In the data rows, the value 128 means zero.
Here are some numbered points:
[130, 113, 222, 118, 110, 109, 106, 125, 128, 115, 115, 158, 145, 107, 165, 104, 121, 126, 113, 119, 127, 111, 130, 108, 164, 116, 116, 114, 191, 105, 144, 113] 0
[214, 105, 149, 113, 127, 118, 110, 113, 111, 114, 120, 114, 112, 106, 145, 105, 111, 116, 120, 108, 140, 161, 174, 118, 113, 152, 164, 111, 123, 108, 115, 110] 1
[104, 105, 162, 116, 122, 111, 117, 118, 143, 114, 117, 121, 114, 116, 113, 113, 193, 110, 168, 108, 182, 132, 181, 128, 113, 109, 115, 109, 143, 123, 111, 117] 2
[172, 108, 171, 111, 125, 118, 102, 105, 131, 132, 185, 137, 108, 103, 168, 105, 119, 117, 116, 108, 119, 188, 129, 124, 145, 141, 118, 111, 134, 107, 153, 113] 3
[106, 179, 110, 113, 118, 114, 116, 115, 112, 115, 128, 102, 117, 145, 111, 166, 132, 121, 113, 183, 113, 112, 109, 110, 116, 116, 123, 113, 109, 164, 111, 171] 4
[125, 118, 115, 117, 116, 120, 115, 114, 103, 110, 138, 107, 114, 191, 118, 115, 105, 135, 143, 159, 110, 110, 107, 246, 184, 219, 114, 117, 112, 174, 111, 117] 5
[132, 123, 110, 142, 118, 121, 95, 118, 123, 117, 155, 130, 113, 165, 110, 142, 106, 126, 132, 147, 108, 110, 150, 121, 145, 163, 111, 128, 109, 117, 116, 114] 6
[121, 157, 113, 137, 114, 119, 118, 116, 108, 110, 120, 105, 117, 144, 114, 135, 115, 138, 115, 158, 111, 121, 105, 120, 116, 124, 157, 119, 110, 162, 114, 120] 7
[123, 119, 118, 134, 124, 120, 124, 118, 115, 136, 117, 103, 117, 113, 111, 116, 126, 116, 118, 108, 134, 132, 110, 120, 139, 155, 125, 130, 114, 108, 125, 117] 8
[120, 120, 128, 126, 115, 135, 165, 147, 142, 156, 113, 180, 119, 116, 192, 115, 120, 118, 138, 103, 133, 111, 152, 116, 113, 109, 115, 114, 140, 105, 133, 200] 9
[127, 121, 105, 210, 117, 166, 117, 117, 147, 114, 117, 135, 116, 179, 116, 162, 123, 114, 130, 100, 107, 108, 143, 111, 113, 109, 115, 130, 112, 153, 170, 185] 10
[118, 119, 109, 163, 117, 125, 210, 126, 158, 129, 149, 134, 116, 115, 180, 110, 132, 111, 125, 103, 157, 161, 114, 118, 109, 111, 112, 164, 122, 127, 158, 227] 11
[224, 118, 130, 112, 126, 114, 114, 121, 122, 110, 110, 135, 173, 119, 117, 110, 109, 178, 118, 131, 108, 115, 161, 100, 120, 114, 117, 111, 132, 104, 170, 117] 12
[112, 180, 113, 110, 116, 121, 121, 112, 108, 155, 125, 102, 160, 115, 111, 150, 132, 135, 108, 186, 115, 115, 113, 105, 110, 118, 119, 112, 118, 137, 107, 163] 13
[119, 110, 126, 136, 152, 115, 112, 109, 125, 174, 127, 102, 104, 113, 113, 110, 123, 114, 115, 104, 152, 121, 116, 143, 217, 205, 127, 115, 112, 107, 112, 117] 14
Which two points above are nearest to each new point, looking only along the 3 directions in which the numbered points spread most? Their numbers follow each, smallest number first.
[123, 140, 102, 187, 148, 217, 139, 109, 167, 216, 154, 100, 114, 114, 117, 119, 126, 112, 107, 102, 117, 163, 127, 123, 153, 114, 121, 136, 128, 106, 187, 137] 2 9
[99, 199, 127, 118, 112, 121, 199, 121, 112, 150, 116, 157, 114, 137, 196, 122, 120, 114, 128, 103, 112, 118, 111, 120, 120, 110, 111, 123, 112, 116, 114, 201] 9 10
[121, 119, 119, 129, 117, 115, 104, 109, 110, 117, 139, 117, 114, 135, 111, 113, 112, 120, 114, 155, 114, 114, 112, 123, 156, 180, 129, 113, 113, 139, 113, 119] 6 8
[111, 193, 109, 119, 172, 110, 153, 120, 111, 138, 133, 114, 117, 154, 112, 110, 123, 117, 118, 133, 113, 112, 113, 115, 179, 116, 102, 202, 113, 107, 128, 113] 6 8
[117, 153, 110, 126, 183, 147, 141, 117, 124, 118, 117, 133, 107, 148, 140, 146, 122, 116, 109, 94, 112, 111, 113, 124, 128, 114, 132, 188, 111, 168, 124, 136] 8 10
[94, 120, 115, 120, 115, 118, 156, 107, 112, 135, 172, 101, 111, 166, 111, 124, 132, 112, 111, 153, 111, 124, 108, 231, 133, 161, 118, 117, 111, 182, 109, 121] 5 6
[148, 115, 109, 115, 225, 151, 118, 165, 172, 156, 119, 109, 123, 114, 116, 113, 133, 147, 115, 103, 116, 119, 163, 120, 111, 102, 125, 112, 174, 108, 162, 122] 0 2
[127, 117, 112, 109, 124, 109, 122, 188, 113, 110, 110, 161, 117, 116, 132, 115, 114, 170, 152, 122, 139, 114, 145, 122, 110, 116, 124, 112, 112, 115, 112, 114] 2 8
[110, 121, 120, 113, 116, 114, 123, 120, 111, 116, 121, 122, 140, 114, 115, 121, 123, 116, 116, 155, 137, 112, 111, 114, 113, 139, 130, 114, 113, 130, 111, 118] 6 7
[119, 113, 112, 184, 112, 190, 118, 118, 107, 111, 127, 108, 109, 129, 112, 142, 114, 122, 112, 103, 116, 111, 105, 186, 115, 194, 250, 164, 106, 167, 116, 115] 6 8
[118, 119, 114, 118, 152, 179, 242, 116, 142, 203, 117, 106, 118, 112, 129, 111, 120, 113, 115, 102, 118, 187, 184, 117, 124, 114, 126, 136, 127, 105, 143, 113] 2 9
[161, 115, 139, 110, 124, 119, 110, 193, 132, 107, 111, 171, 117, 129, 140, 115, 117, 189, 184, 106, 110, 119, 138, 160, 117, 115, 117, 107, 137, 107, 125, 119] 1 2
[118, 117, 115, 129, 121, 113, 120, 121, 167, 155, 178, 100, 166, 140, 122, 114, 170, 118, 116, 107, 112, 111, 113, 123, 104, 110, 112, 114, 135, 166, 115, 217] 9 10
[119, 226, 111, 135, 121, 119, 156, 115, 114, 114, 113, 105, 116, 163, 142, 127, 123, 112, 118, 155, 113, 115, 110, 113, 181, 118, 112, 116, 122, 127, 136, 139] 4 7
[193, 116, 112, 113, 132, 134, 116, 127, 112, 123, 156, 113, 111, 119, 132, 112, 119, 138, 117, 104, 122, 149, 166, 211, 110, 132, 157, 110, 114, 108, 115, 121] 2 8
[124, 120, 112, 145, 211, 122, 121, 116, 177, 167, 139, 108, 115, 115, 111, 111, 187, 115, 115, 101, 117, 113, 141, 127, 159, 109, 112, 137, 168, 108, 163, 121] 2 8
[128, 111, 130, 113, 120, 115, 120, 118, 135, 160, 114, 101, 142, 110, 128, 105, 125, 116, 118, 148, 166, 152, 182, 112, 112, 118, 119, 111, 152, 106, 115, 117] 0 2
[118, 113, 136, 108, 127, 113, 121, 119, 117, 111, 116, 120, 116, 111, 112, 114, 169, 116, 135, 135, 161, 137, 121, 109, 111, 110, 116, 114, 125, 116, 110, 118] 2 8
[120, 140, 115, 116, 118, 114, 114, 115, 110, 113, 120, 115, 133, 165, 112, 148, 119, 127, 128, 178, 111, 109, 113, 111, 136, 160, 120, 114, 109, 129, 112, 123] 6 7
